128 stands for zero in the data rows.
Here are some numbered points:
[123 125 124 125 126 126 127 127 128 127 128 127 129 128 128 129] 0
[116 126 133 139 144 150 152 155 158 160 162 163 154 139 129 122] 1
[140 137 133 127 121 121 120 117 117 116 116 115 114 112 112 112] 2
[173 173 173 174 175 174 175 175 174 175 175 176 175 174 175 176] 3
[110 109 108 109 107 107 108 108 107 107 108 108 107 106 105 105] 4
[120 120 121 122 123 123 122 122 121 120 122 120 119 118 117 118] 5
[139 138 140 143 143 144 144 144 145 146 146 146 146 145 147 145] 6
[174 173 108 108 108 107 104 106 104 105 104 104 104 103 104 105] 7
[161 161 155 138 129 122 118 113 107 102  99  95  94  91  89  91] 8
[87 87 86 84 86 86 88 87 88 86 87 87 92 91 89 91] 9
[161 160 162 161 159 160 148 141 128 112  93  87  84 112 133 142] 10
[145 153 156 161 165 168 171 173 172 171 174 174 174 174 173 174] 11
[155 157 161 160 164 163 162 164 163 163 161 161 164 157 143 131] 12
[85 83 83 85 83 85 84 83 85 85 85 85 85 86 84 87] 13
[158 158 158 157 157 157 157 157 156 157 155 155 155 155 154 154] 14
[118 117 119 117 118 117 116 116 116 116 118 116 117 116 116 115] 15
[171 172 172 173 173 174 173 175 175 175 174 173 175 175 175 174] 16
[148 147 146 148 147 149 148 147 149 149 147 147 166 162 160 154] 17
[119 110 125 161 215 250 255 255 210 163 150 141 138 134 131 131] 18
[ 64  65  63  62  64  63  63  63  66  57  51  50  53 164 164 165] 19
[156 157 155 155 153 153 153 153 153 152 152 153 152 153 152 153] 20
[163 162 163 162 162 162 163 163 161 162 163 162  86  86  89  92] 21
[152 152 151 152 150 152 153 152 152 134 138 147 158 172 181 182] 22
[77 76 79 77 77 75 75 75 77 76 77 77 76 75 75 78] 23
[103 103 105 104 105 106 107 107 108 108 108 110 109 110 111 110] 24
[122 113 109 102  95  91  93 106 115 125 130 134 139 144 146 149] 25
[84 85 86 83 86 86 85 85 86 87 86 89 87 86 86 86] 26
[95 98 94 95 97 93 95 95 95 98 95 95 96 95 95 96] 27
[162 162 162 162 161 162 162 162 162 164 162 163 162 163 161 161] 28
[151 154 151 150 135 140 146 158 173 179 184 165 145 135 130 126] 29
[101 103 102 103 103 101 106 104 104 107 105 106 107 116 125 134] 30
[134 136 134 135 137 136 135 137 125 123 122 120 119 118 115 112] 31
[175 175 176 174 173 175 175 175 175 105 105 107 110 111 112 115] 32
[ 88  89  90  87  88  88  88  89  86  87  87 160 163 169 180 189] 33
[ 90  88  89  88  88  87  90  89  89  89  91  90  89  89 155 156] 34
[162 161 162 161 161 161 161 161 161 162 161 161 160 163 161 162] 35
[ 99 128 168 220 254 253 217 170 151 140 132 129 125 120 118 115] 36
[ 99 102 104 105 109 112 113 114 117 118 118 119 121 121 119 116] 37
[147 149 150 149 148 149 166 169 170 169 163 155 150 146 149 151] 38
[118 116 116 117 117 116 118 117 118 118 117 116 119 117 119 118] 39
[90 86 83 82 80 80 78 78 80 78 77 79 79 79 77 80] 40
[137 130 127 122 116 112 111 108 106 102 102 100 107 123 141 152] 41
[101 110 114 150 150 152 153 153 154 155 154 155 155 156 154 155] 42
[118 120 119 121 120 119 119 117 119 119 119 118 118 119 118 116] 43
[170 170 172 173 172 173 173 175 175 173 176 173 174 176 174 174] 44
[148 146 147 146 147 147 148 148 147 147 148 147 147 146 145 147] 45
[162 164 164 164 163 161 161 161 162  90  85  78  70  61  57  52] 46
[127 124 130 133 134 135 138 138 140 142 144 144 146 146 147 149] 47
[78 78 79 77 78 77 77 76 75 77 76 78 77 77 76 75] 48
[132 133 133 134 132 134 133 134 134 133 132 134 133 134 133 135] 49
[ 96  97 100 101 103 101 102 104 103 104 104 104 106 106 105 105] 50
[162 158 157 154 155 152 154 153 151 152 152 150 151 151 151 150] 51
[132 130 130 130 128 129 129 128 130 129 127 129 128 129 129 128] 52
[113 107 101  98  94  92  90  89  88  90  87  88  88  88  89  88] 53
[124 125 124 123 125 124  80  77  70  62  56  54  51  65  79  87] 54
[92 93 90 90 91 92 91 90 90 89 90 89 90 90 90 89] 55
[167 161 154 153 154 150 146 142 135 127 119 112 102  94  92  86] 56
[ 96  99 101 103 102 105 103 105 105 106 106 107 107 109 107 108] 57
[149 148 148 148 147 149 149 148 147 149 148 148 148 147 150 149] 58
[ 85  91 102 118 135 143 135 128 128 130 129 129 122 117 108 104] 59
[140 146 151 160 168 175 182 188 192 197 198 203 203 207 206 208] 60
[163 164 162 162 162 163 161 162 162 162 161 162 162 162 162 161] 61
[109 110 110 110 180 164 139 102  60  39  32  74 118 130 136 140] 62
[163 140 100  62  38  29  75 117 129 135 141 142 144 145 147 150] 63
[128 130 129 129 129 129 128 130 128 128 129 128 128 128 127 126] 64
[ 89  91  91  89  90  90  92  90  91 145 142 135 120 100  89  83] 65
[108 107 107 106 109 106 106 105 106 108 106 106 106 106 107 105] 66
[110 103  97  94  91  91  93  93  95  94  95  96  95  97  96  96] 67
[128 127 131 141 151 162 171 179 184 188 191 193 193 192 191 192] 68
[ 77  75  76 149 149 151 152 153 155 156 159 161 160 163 162 163] 69
[123 121 118 117 114 112 112 110 109 109 109 108 109 111 111 110] 70
[ 86  89  94 100 104 109 115 118 123 126 128 129 131 128 128 131] 71
[132 123 113 107 100  95  92  92  91  89  88  88  88  89  90  89] 72
[114 114 114 114 113 114 114 115 113 103 114 134 175 222 254 254] 73
[ 92  92  92  89  90  89  90  91  97 112 125 138 150 156 161 161] 74
[112 114 112 111 110 110 110 109 111 110 108 110 109 108 110 107] 75
[134 133 135 134 134 135 136 135 136 134 135 135 135 135 134 134] 76
[102 107 115 123 134 143 152 161 165 167 169 169 170 173 171 171] 77
[ 79  78  80  79 142 135 129 125 125 126 128 124 130 133 134 135] 78
[ 95  97  97  97  99  99  99 100 102 102 103 103 104 105 105 106] 79
[156 158 160 159 161 163 163 158 145 136 125 118 114 109 107 102] 80
[ 67  72  83  91  94  94  94  95  96  97  99 101  99 102 103 102] 81
[108 108 108 107 109 108 110 109 108 107 108 108 179 177 175 174] 82
[147 147 148 148 147 147 147 147 148 148 147 148 147 148 161 164] 83
[132 131 133 131 132 134 136 136 134 137 138 142 145 149 153 157] 84
[110 110 112 113 112 114 116 115 115 117 116 117 117 117 119 117] 85
[143 137 120 100  88  86 110 132 139 146 148 152 153 154 156 160] 86
[118 120 121 122 121 121 121 118 118 118 117 116 116 113 117 115] 87
[130 130 132 135 133 133 131 129 129 128 129 132 132 133 135 133] 88
[120 121 121 123 127 135 145 153 158 161 163 164 163 163 164 164] 89
[187 169 151 142 135 126 121 113 108 102  99  96  94  92  89  90] 90
[168 170 169 172 170 171 172 173 172 173 173 174 174 175 174 174] 91
[ 66  68 136 137 139 140 142 143 144 149 149 153 154 154 156 159] 92
[95 93 92 94 95 93 94 92 93 94 92 92 92 93 91 92] 93
[135 135 133 131 130 129 129 126 116 109 101  96  94  94  93  95] 94
[116 113 113 111 110 110 109 107 110 112 116 117 120 123 124 125] 95
[ 94  95  95  94  94  95  94  96  96  94  95  95  95 110 140 168] 96
[145 145 146 146 147 146 146 147 149 148 145 147 148 147 148 147] 97
[104 104 104 105 105 106 106 104 105 106 105 103 104 105 105 105] 98
[ 92 129 137 147 162 174 181 184 165 145 137 130 126 121 117 115] 99
[152 155 156 156 158 157 158 159 160 158 159 159 162 159 159 161] 100
[125 124 125 124 125 125 126 125 127 126 125 125 125 125 103 100] 101
[113 115 114 113 113 116 114  99 101 101 103 105 107 109 112 116] 102
[ 95  96  96  97  97  96  95 168 165 162 158 152 149 145 139 136] 103
[146 147 144 132 121 109  98  89  81  74  73  67  68  66  65  63] 104
[106  88  89  91  92  95  98 101 102 102 101 102 102 102 103 103] 105
[171 156 131  96  64  47  71  94  99  97  97  96  92  92  91  91] 106
[120 118 120 120 120 119 120 120 119 120 120 119 119 121 118 119] 107
[ 95  96  95  94  94  95  94  95 113 142 170 190 201 183 182 179] 108
[ 95  96  95  95  95  96  95  95  95  95  96  96 167 165 164 159] 109
[101  98 102 100 101 101 101 100 100 100 100  99 161 162 163 162] 110
[173 179 189 201 208 210 187 167 158 153 150 144 140 139 137 133] 111
[106 105 107 105 107 104  88  89  90  93  95  97 101 102 100 102] 112
[ 95  97  98  99 101 100 101 102 102 100 103 103 103 103 102 103] 113
[133 132 129 129 128 130 130 132 132 133 134 135 134 134 134 135] 114
[138 135 132 132 131 128 129 127 127 126 126 125 124 124 124 122] 115
[148 148 149 149 149 149 147 148 148 149 148 147 148 149 149 149] 116
[115 117 117 119 118 118 120 120 119 121 119 119 119 120 119 119] 117
[152 151 151 151 153 152 150 151 151 151 152 152 151 151 151 151] 118
[162 169 174 153 134 130 128 129 128 130 129 128 129 128 129 130] 119
[249 253 254 209 164 149 141 137 135 131 129 130 126 127 124 124] 120
[115 114 111 110 110 108 112 117 122 124 127 132 137 142 148 152] 121
[114 114 117 117 118 117 119 118 116 116 118 120 121 123 122 122] 122
[156 151 148 145 140 140 141 140 143 141 143 144 144 144 145 146] 123
[158 157 158 159 159 159 160 160 161 161 161 161 160 160 162 161] 124
[149 148 166 164 161 154 149 140 133 125 117 110 104 101  99  98] 125
[98 95 94 92 90 90 89 89 90 90 89 91 91 89 84 82] 126
[90 90 90 91 92 90 89 89 90 90 91 90 90 91 90 92] 127
[127 127 127 126 128 128 174 178 188 200 208 211 211 188 167 157] 128
[163 163 161 159 158 157 156 156 154 154 153 153 153 152 152 152] 129
[169 172 171 173 175 173 174 176 173 175 173 174 174 173 174 174] 130
[162 161 161 156 141 129 119 110 105  99  97  96  94  96  93  91] 131
[107 101  99  98  99  96  98  96  96  97  96  96  95  97  95  95] 132
[100 102  99 100 100 100 100 163 162 162 163 163 164 162 160 160] 133
[165 165 165 167 166 167 165 168 168 168 168 120 112 106  99  94] 134
[ 91  90  90  91 146 142 134 120  98  90  84 110 133 139 144 148] 135
[ 92  88  85 110 133 141 147 149 151 155 156 158 160 159 161 163] 136
[102 104 106 105 107 109 111 112 114 116 115 115 115 117 118 116] 137
[138 135 132 127 131 135 138 140 141 145 144 148 149 152 153 154] 138
[132 121 113 103  98  88  85  84  81  83  79  80  80  77  79  79] 139
[117 118 121 120 121 121 122 120 122 119 118 118 118 119 118 119] 140
[90 88 88 88 88 87 89 89 88 89 88 88 88 88 88 88] 141
[145 136 129 119 112 104 100  97  93  91  88  88  92 104 108 116] 142
[146 147 148 147 149 147 148 144 147 146 146 148 127 125 125 124] 143
[176 175 174 175 175 175 172 174 174  96  98 106 120 142 156 163] 144
[115 116 116 117 115 115 116 114 114 112 111 114 113 112 112 111] 145
[114 114 114 115 116 116 115 117 117 118 118 118 119 118 119 118] 146
[175 176 174 165 151 145 139 136  93  93  93  95  95  95  98  97] 147
[147 152 157 163 167 167 160 156 155 152 150 146 142 135 128 118] 148
[128 126 127 126 119 110 101  97  92  91  93  93  94  94  94  95] 149
[166 170 170 172 173 172 174 174 174 174 174 175 174 160 134 121] 150
[169 171 172 162 145 137 133 127 123 118 111 107 103  98  94  92] 151
[112 111 109 110 111 111 111 110 112 110 109 110 109 110 178 165] 152
[150 151 154 153 157 158 160 159 160 161 161 165 163 163 163 163] 153
[141 140 141 141 141 141 143 144 144 145 144 146 147 145 145 146] 154
[218 187 150 130 119 107 103  98  98  97  98  95  96  96  95  97] 155
[115 116 115 116 115 116 117 117 117 117 118 117 117 118 116 117] 156
[ 98 100 101 101 103 102 103 104 104 105 104 106 107 108 109 110] 157
[162 161 162 163 161 162 162 163 162 162 161 148 142 130 110  94] 158
[100 101 100 103 111 118 130 139 148 156 161 168 169 172 172 175] 159
[ 83  94 101  99  98  97  96  95  94  94  93  93  92  93  92  92] 160
[160 158 158 155 154 157 159 158 108 107 105 102 100  98  95  92] 161
[100 101 103 101 101 100 100 101  99  99 100 101 100 100  99 100] 162
[190 195 198 163 159 152 143 139 129 121 112 106 101  95  93  90] 163
[138 141 145 149 152 156 161 163 167 167 171 170 172 172 173 172] 164
[177 174 172 171 170 166 166 164 161 161 159 159 158 157 156 157] 165
[145 147 147 148 148 149 148 149 147 147 148 149 148 148 150 148] 166
[131 135 138 142 145 149 153 151 154 157 158 160 159 162 161 161] 167
[118 119 118 118 120 118 119 119 117 119 118 118 119 118 119 119] 168
[149 149 150 148 148 148 147 148 148 150 149 167 170 170 168 162] 169
[147 147 148 147 148 149 147 147 149 148 149 149 148 148 148 149] 170
[ 96  95  92 100 109 115 119 125 129 136 138 142 144 145 146 147] 171
[117 111 105 101  98  97  95  93 100 109 114 119 125 130 135 139] 172
[137 139 138 140 141 140 140 143 145 145 146 147 150 149 151 151] 173
[133 129 127 125 123 123 122 121 119 119 117 116 115 115 114 114] 174
[189 192 192 192 192 190 191 191 189 187 189 186 188 184 185 187] 175
[112 113 113 113 112 112 113 114 112 114 115 114 114 112 113 115] 176
[166 168 173 173 176 175 176 175 176 175 175 176 176 174 174 175] 177
[123 123 122 120 120 121 122 121 121 123 121 121 121 120 121 120] 178
[79 79 79 77 79 78 79 80 78 80 79 78 79 77 78 78] 179
[162 168 170 171 173 174 174 174 174 174 176 175 176 174 175 176] 180
[122 120 120 120 117 117 117 116 116 116 114 116 115 132 184 225] 181
[152 153 151 152 151 153 151 113 113 110 107 104 102  97  95  91] 182
[161 164 159 145 135 126 118 113 109 107 104 102 101 100  98  97] 183
[117 116 116 114 115 113 114 114 114 112 114 113 114 114 114 115] 184
[110 114 118 120 123 127 128 129 130 130 129 130 129 130 130 130] 185
[105 104 108 115 125 133 145 154 158 163 166 170 172 172 174 173] 186
[128 118 111 104  99  97  96  94  93  93  93  91  92  92  91  92] 187
[101 104 110 113 115 118 121 121 122 124 125 124 127 127 125 127] 188
[128 129 126 118 108 100  97  94  93  94  94  95  94  96  94  95] 189
[166 164 164 163 163 162 164 163 162 162 162 160 160 137  97  77] 190
Which five points above are nearest to each new point? Their numbers follow each, smallest number first.
[ 88  93  98 102 107 111 114 116 120 120 120 121 125 133 145 155] 37 71 121 171 188
[165 166 173 182 186 187 169 152 142 134 127 120 112 107 100  98] 32 56 80 125 134
[ 92  94  90  91  91  92  91  92  90  91  92 129 136 148 162 176] 33 74 109 110 172
[ 96  96  96  96  96  95  95  96  96 171 172 180 189 200 208 211] 74 108 133 159 186
[135 128 125 128 128 125 124 130 132 135 136 139 139 141 141 144] 49 76 84 88 114
[ 80  79  79  78  78  79  80  79  79  78  80  78  77  79 140 133] 9 13 26 34 96
[ 91  93  95  98 100 101 107 116 125 135 144 152 158 162 166 168] 25 74 121 159 171
[163 161 162 163 162 161 163 164 162 163 161 163 162 163  91  85] 12 148 150 158 190
[124 129 137 141 145 150 156 161 165 170 170 172 172 173 174 174] 77 89 153 164 167
[135 132 130 129 129 129 127 128 124 119 111 101  97  92  92  92] 2 31 87 94 174
[148 146 150 146 147 146 147 141 130 121 110 100  87  81  74  73] 56 94 125 161 182
[208 210 209 208 208 210 210 211 211 210 211 211 212 212 212 210] 3 16 60 175 177
[ 88  89  89  88 157 155 150 142 135 129 123 131 139 143 145 145] 59 78 135 136 171
[112 120 123 129 134 138 143 144 144 145 146 147 147 146 148 146] 6 47 84 138 173
[148 141 138 133 131 130 126 127 124 125 123 122 122 122 123 124] 2 31 52 64 115
[ 31  75 116 129 137 140 142 144 145 148 149 150 151 154 156 156] 42 69 77 92 136
[187 184 182  99 100 102 102 103 108 109 110 114 115 117 119 119] 7 8 90 155 183
[167 167 167 169 166 170 120 111 104 100  94  87  83  85 104 115] 131 147 151 182 183
[120 120 119 119 120 121 110 127 161 214 249 255 253 210 165 148] 68 77 108 128 186
[135 136 137 134 136 140 142 145 149 153 156 159 162 168 168 169] 17 89 138 167 169
[ 95  95 170 166 162 159 155 150 144 138 138 133 130 129 129 127] 1 76 99 143 148
[123 121 121 119 119 116 116 115 114 113 112 113 112  96  58  34] 4 94 101 149 189
[176 180 184 164 145 137 131 127 121 117 114 108 108 106 104 103] 56 147 151 163 183
[ 53  41  36  77 116 128 134 136 138 138 140 141 144 145 146 146] 69 71 78 136 171
[144 145 143 145 144 140 137 132 127 122 122 120 119 118 116 116] 31 52 64 88 115
[ 89  89  88  89  87  88  88  89  88 129 122 114 108 103  98  92] 27 65 79 105 113
[174 175 174 174 173 172 175 175 173 100  94  89  84  76  73  67] 32 46 56 161 163
[ 65  62  62  69  82  88  92  95  96  99 101 100 102 104 105 108] 9 26 81 105 127
[172 174 173 174 176 174 173 173 160 136 119 109  99 115 115 117] 32 56 80 125 134
[100 101 103 103 106 107 108 114 126 136 144 151 157 162 164 168] 25 74 121 159 171
[139 145 157 173 180 183 162 144 136 130 125 120 117 113 111 106] 56 80 125 148 161
[96 98 96 96 96 96 97 96 95 96 96 97 97 94 96 96] 27 93 132 160 162
[121 130 140 148 158 163 166 170 171 173 174 174 174 174 175 175] 11 68 153 164 167
[160 161 159 158 157 156 157 154 153 141 133 124 113 107 101  97] 56 80 125 134 158
[ 91  87  81  76  69  66  76  98 116 131 144 156 163 168 169 171] 25 33 74 108 171
[153 143 135 129 121 113 106 100  96  92  91  89  91  92  93  89] 8 94 142 149 189
[117 116 117 115 116 116 115 115 133 182 225 250 255 102 103 104] 1 29 89 108 128
[119 120 119 119 121 121 122 124 129 132 139 147 154 162 170 176] 47 84 121 138 159
[169 164 165 164 161 159 159 158 154 155 157 157 157 108 108 106] 134 143 148 158 190
[159 151 147 143 138 136 135 132 131 130 131 130 127 118 108 100] 31 56 115 119 143
[ 99  98  96  95  96  93  93  94  91  84  75  75  78 150 150 149] 30 34 96 157 172
[186 186 187 186 187 185 187 185 187 187 187 186 186 187 133 132] 3 16 44 150 177
[ 87  93  95  98  99  99 101 102 103 105 106 108 114 125 136 145] 30 96 137 157 172
[144 146 146 146 147 146 146 147 156 179 190 196 198 165 159 152] 11 153 164 167 169
[189 186 186 185 186 186 185 188 187 187 186 187 188 186 187 187] 3 16 130 175 177
[200 201 202 203 205 208 209 211 209 210 210 211 210 213 212 211] 3 16 60 175 177
[113 134 174 223 254 254 208 161 149 143 140 134 133 133 131 129] 18 36 99 111 148
[129 132 133 134 137 138 138 142 143 142 143 144 145 145 146 146] 6 47 138 154 173
[ 87 159 163 169 179 189 194 197 176 156 144 137 128 119 112 106] 80 99 134 148 158
[135 133 132 130 127 122 117 114 105 101  92  86  81  76  75  71] 8 94 104 149 189
[157 154 152 150 148 147 144 143 144 144 141 135 131 126 124 120] 45 119 123 143 148
[162 162 163 163  91  86  78  70  61  54  51  65  80  87  93 101] 54 104 139 142 189
[225 248 254 103 102 103 103 105 106 108 109 111 113 114 114 114] 90 119 120 155 163
[ 91  91 106 114 121 128 136 139 144 145 151 152 152 156 156 159] 92 136 159 171 186
[ 90  89  92  89  89  91  90 137 141 146 149 152 154 159 161 164] 25 103 133 159 171
[114 114 115 113 112 112 111 112 113 112 110 110 108 105 107 104] 4 70 75 145 176
[ 90  89 137 141 144 149 153 155 160 162 164 166 169 169 170 170] 42 77 89 92 186
[149 158 161 164 167 169 173 171 173 172 176 174 175 175 174 174] 11 44 91 177 180
[115 122 129 134 137 140 144 143 145 144 145 146 146 146 148 146] 6 47 84 138 173
[174 175 174 176 106 106 107 110 112 113 114 111 113 110 110 109] 8 119 131 151 183
[ 95  95  96 110 143 169 189 200 183 181 180 178 176 170 167 163] 68 69 77 136 186
[152 150 151 152 151 152 151 153 152 152 151 152 115 114 110 107] 21 80 143 148 158
[137 136 136 127 124 124 121 118 117 114 112 111 109 109 108 109] 2 5 70 87 174
[102 103 102 101 102 101 101 101 100 100 101  99 101  99 100 101] 50 79 98 113 162
[136 143 152 158 164 168 168 172 174 172 172 173 173 175 175 173] 11 124 153 164 180
[ 99 100 163 163 162 164 161 163 162 163 160 160 158 159 156 156] 1 42 153 164 167
[147 148 128 125 125 121 121 119 119 117 114 113 111 111 111 110] 2 31 87 115 174
[ 63  64  63  65  57  51  53  56 164 163 164 166 166 164 163 162] 25 74 103 108 133
[209 210 211 211 209 211 210 212 211 211 211 212 211 212 211 212] 3 16 60 175 177
[152 150 152 151 153 151 152 151 151 151 152 152 152 151 151 152] 20 58 116 118 170
[208 212 210 188 165 158 153 148 143 139 136 135 132 132 131 129] 111 119 120 163 165
[186 187 185 186 131 131 133 132 134 134 133 131 129 130 130 129] 51 119 123 143 151
[108 110 109 110 113 116 117 121 122 123 125 125 125 126 126 126] 85 117 122 146 188
[147 149 150 150 152 155 155 153 151 149 141 134 122 114 103  96] 80 125 143 148 158
[126 173 176 186 198 209 211 211 188 167 157 153 147 145 140 136] 12 111 150 165 177
[166 170 173 173 174 174 175 174 174 173 175 175 176 166 151 144] 44 91 130 150 177
[105 107 114 126 137 144 152 157 161 166 167 170 171 173 172 172] 42 77 89 136 186
[162 172 178 185 188 190 193 192 193 192 192 190 190 190 188 188] 3 16 175 177 180
[ 97  98  98 100 100 100 100 102 105 111 120 129 140 150 157 163] 25 74 110 121 172
[148 154 156 159 159 163 162 154 137 129 122 116 113 106 103  99] 56 80 125 161 182
[170 168 169 169 164 157 150 142 137 129 124 118 117 115 111 111] 56 80 119 125 151
[172 174 174 174 173 175 175 174 174 173 175 174 173 174 100  96] 12 148 150 158 190
[121 121 121 120 120 120 120 121 119 120 122 110 128 162 214 251] 73 82 121 152 181
[174 175 174 158 134 122 109  98 114 115 118 118 119 119 121 120] 90 119 131 151 183
[189 194 194 177 156 144 136 127 119 110 105 101  96  93  91  89] 56 131 147 151 163
[187 186 186 186 187 186 184 185 185 133 131 131 133 135 134 134] 32 111 144 148 165
[106 104 106 109 116 123 132 133 141 145 151 156 159 165 169 172] 89 136 159 171 186
[ 35  27  26 177 176 171 171 168 167 162 160 158 154 153 152 149] 42 69 77 92 136
[176 176  96  97  95  96  96  96  97  97  99  99  98 100 100 100] 7 72 106 142 189
[ 92  91  92  92  92  90  92  91  90  92  90  90  91  91 145 143] 30 34 79 96 105
[211 211 214 211 211 212 211 114 115 115 116 117 118 117 116 117] 32 111 120 144 163
[135 138 140 140 141 141 143 145 147 147 149 151 151 152 155 153] 6 97 138 154 173
[ 80  78 131 133 134 136 136 139 140 140 142 141 145 144 146 147] 42 47 92 171 185
[ 96  97  98  97  99  98  98  99 104 114 126 136 148 155 162 166] 25 74 109 110 121
[210 210 115 115 115 114 117 116 117 118 118 116 117 116 115 115] 7 8 90 155 183
[148 152 154 159 161 164 167 168 168 169 170 170 170 162 146 137] 12 28 100 124 153
[113 115 113 114 102 112 134 175 224 253 253 210 163 150 142 139] 29 68 77 128 133
[105 101 103 102 102 102 102 102 102 100 100 100 101 102  99  99] 50 98 113 132 162
[ 77  78  79  77  78  78  77 130 133 136 135 136 139 140 141 141] 25 71 74 103 171
[136 139 140 144 148 149 153 154 157 158 158 160 161 162 163 163] 17 153 164 167 169
[147 143 140 138 136 132 128 125 122 117 111 108 102 100  99  96] 2 31 94 182 183
[111 114 117 119 119 120 120 122 123 127 137 146 151 158 162 163] 47 84 121 138 171
[173 175 176 174 175 176 175 174 175 175 176 176  95  95  96  96] 21 134 148 158 190
[158 158 156 157 156 156 156 154 155 155 154 173 151 122  81  54] 21 134 148 158 190
[141 142 144 144 145 147 149 147 144 139 135 130 125 125 124 122] 31 49 76 88 143
[ 90  91  90  91  89  90  90 153 154 155 157 159 159 160 163 163] 86 103 133 159 171
[ 76  61  57  80  84  87  92  96 100 103 110 113 119 123 126 128] 30 79 81 105 157
[174 174 174 175  97  97 106 122 142 156 162 144 128 123 122 123] 29 115 119 123 143
[137 137 138 137 135 134 132 133 129 127 125 118 112 105 101  93] 2 31 101 115 174
[173 172 174 173 174 174 175 175 164 152 144 139 135  93  94  93] 21 80 134 158 190
[111 111 111 112 109 110 110 110 110 179 162 139 101  61  40  28] 4 59 65 66 101
[ 76  75  76  76  76  75 134 135 139 141 147 149 148 146 141 139] 71 74 103 133 171
[162 161  85  86  88  91  95 100 102 108 112 116 117 118 120 121] 7 70 95 142 172
[137 138 137 137 138 137 137 138 140 140 141 141 139 139 136 136] 6 49 76 114 154
[110 114 116 117 120 121 120 124 134 146 153 163 165 166 167 166] 84 89 138 159 186
[ 91  88  93 103 109 114 122 129 133 137 142 144 143 146 144 146] 71 121 171 185 188
[147 146 147 147 147 147 148 126 126 126 122 123 119 117 115 115] 31 52 115 125 143
[175 175 175 175 174 174 175 176 176 175 175 175 174 175  95  99] 12 150 158 165 190
[122 127 139 152 161 170 167 166 168 173 175 173 169 166 164 160] 11 100 153 164 167
[147 150 150 146 141 139 138 138 138 139 136 137 137 136 136 136] 6 76 123 143 154
[165 169 175 184 191 197 188 175 169 161 156 152 146 144 143 142] 12 61 111 150 165
[156 156 154 150 142 133 122 114 107 100  97  93  91  91  92  89] 8 90 131 182 183
[151 150 149 149 148 147 148 146 148 147 146 147 143 134 120 110] 45 97 123 143 148
[175 181 189 192 196 199 203 202 205 206 207 207 209 210 209 211] 3 16 60 175 177
[128 132 139 142 147 153 157 161 163 168 170 172 171 172 173 174] 89 153 164 167 169
[ 80  78  79  83  90 100 109 117 152 152 152 154 154 155 155 155] 71 103 133 159 171
[116 115 115 131 183 226 250 254 101 101 102 103 104 106 106 108] 18 36 80 99 161
[162 161 162 162 163 162 162  84  87  91  91  95  99 104 108 111] 131 147 151 182 183
[ 78  80  79  77  79  79  78  78  80 142 136 131 126 125 128 125] 65 71 74 81 172
[100 100 108 124 138 153 164 172 176 178 177 176 174 170 170 166] 42 77 89 136 186
[123 119 112 105 100  94  88  81  77  72  70  70  68  67  67  66] 53 54 72 104 139
[155 155 154 154 153 155 171 151 121  83  53  39  36  78 115 127] 10 46 147 161 182
[163 163 163 161 162 162 162 163 137  98  75  62  55  81  84  86] 46 56 125 147 161
[ 90  91  91  91  91  89  90  92  90  90  91  90 152 154 154 158] 74 96 109 110 172
[183 184 183 184 186 185 187 187 186 185 186 186 187 184 186 187] 3 16 130 175 177
[173 181 191 204 215 218 186 151 130 118 110 102 100  98  97  96] 32 80 111 125 163
[253 207 163 150 141 138 137 135 132 130 130 129 128 127 126 126] 119 120 151 155 163
[110 108 109 108 109 107 108 180 176 177 174 172 169 166 162 159] 89 103 133 159 186
[138 131 126 123 118 112 106 101  98  94  91  91  90  89  88  88] 72 142 149 187 189
[167 119 112 105  99  93  87  82  85 104 115 124 132 139 145 150] 25 41 95 121 172
[170 166 165 169 172 173 173 170 167 164 161 158 156 155 153 153] 28 35 61 124 165
[141 141 144 144 146 149 151 153 156 157 160 160 161 161 163 168] 17 100 153 167 169
[ 50  51  53 166 163 164 166 164 166 164 163 162 161 159 159 157] 42 69 77 92 136
[126 126 126 125 124 125 122 124 123 123 125  81  76  70  61  57] 8 94 149 187 189
[112 111 112 112 111 112  85  78  73  70  66  63  60  68  82  89] 53 54 72 139 187
[47 72 94 99 99 96 95 93 92 90 92 90 94 95 96 97] 9 26 81 127 160
[129 105 111 126 145 161 170 173 153 134 129 129 128 130 128 128] 1 47 49 76 99
[129 128 129 128 129 129 130 129 128 128 127 128 130 141 151 163] 47 49 84 88 114
[162 144 127 124 122 123 124 124 125 126 126 128 128 128 128 128] 52 64 88 114 115
[ 89  91 152 154 154 157 159 161 162 163 163 164 163 163 164 162] 42 77 89 92 167
[125 125 124 125 125 126 126 126 126 101  97  90  77  63  55  53] 8 94 104 149 189
[ 89  88  89  89  89  89  89  90  88  90  89  89  90  91 130 123] 27 34 81 105 127
[ 92  87  83  87 104 114 124 133 139 144 148 152 156 157 160 164] 103 133 136 159 171
[ 84 111 133 140 144 147 150 153 154 159 159 158 159 161 159 162] 42 77 89 92 167
[ 57  54  54  65  78  88  93  98 104 107 112 115 117 119 120 121] 71 79 81 105 113
[ 52  67  80  87  94 100 105 108 112 116 120 122 123 123 124 125] 37 57 71 81 137
[212 187 167 159 155 149 143 141 139 136 135 132 134 132 130 130] 51 119 123 129 143
[143 135 129 128 130 129 126 122 116 109 103  99  93  90  88  86] 2 8 94 149 183
[175 175 176 176 175 175 177 175 175 175 175 175 174 174 104 108] 12 150 158 165 190
[142 152 157 163 167 168 169 171 172 170 170 173 173 173 173 174] 11 91 153 164 180
[106  99  96  93  90  90  87  93 103 110 116 123 130 135 137 140] 25 30 74 95 172
[118 120 123 123 125 123 125 125 126 124 126 126 127 127 126 126] 0 5 64 178 185
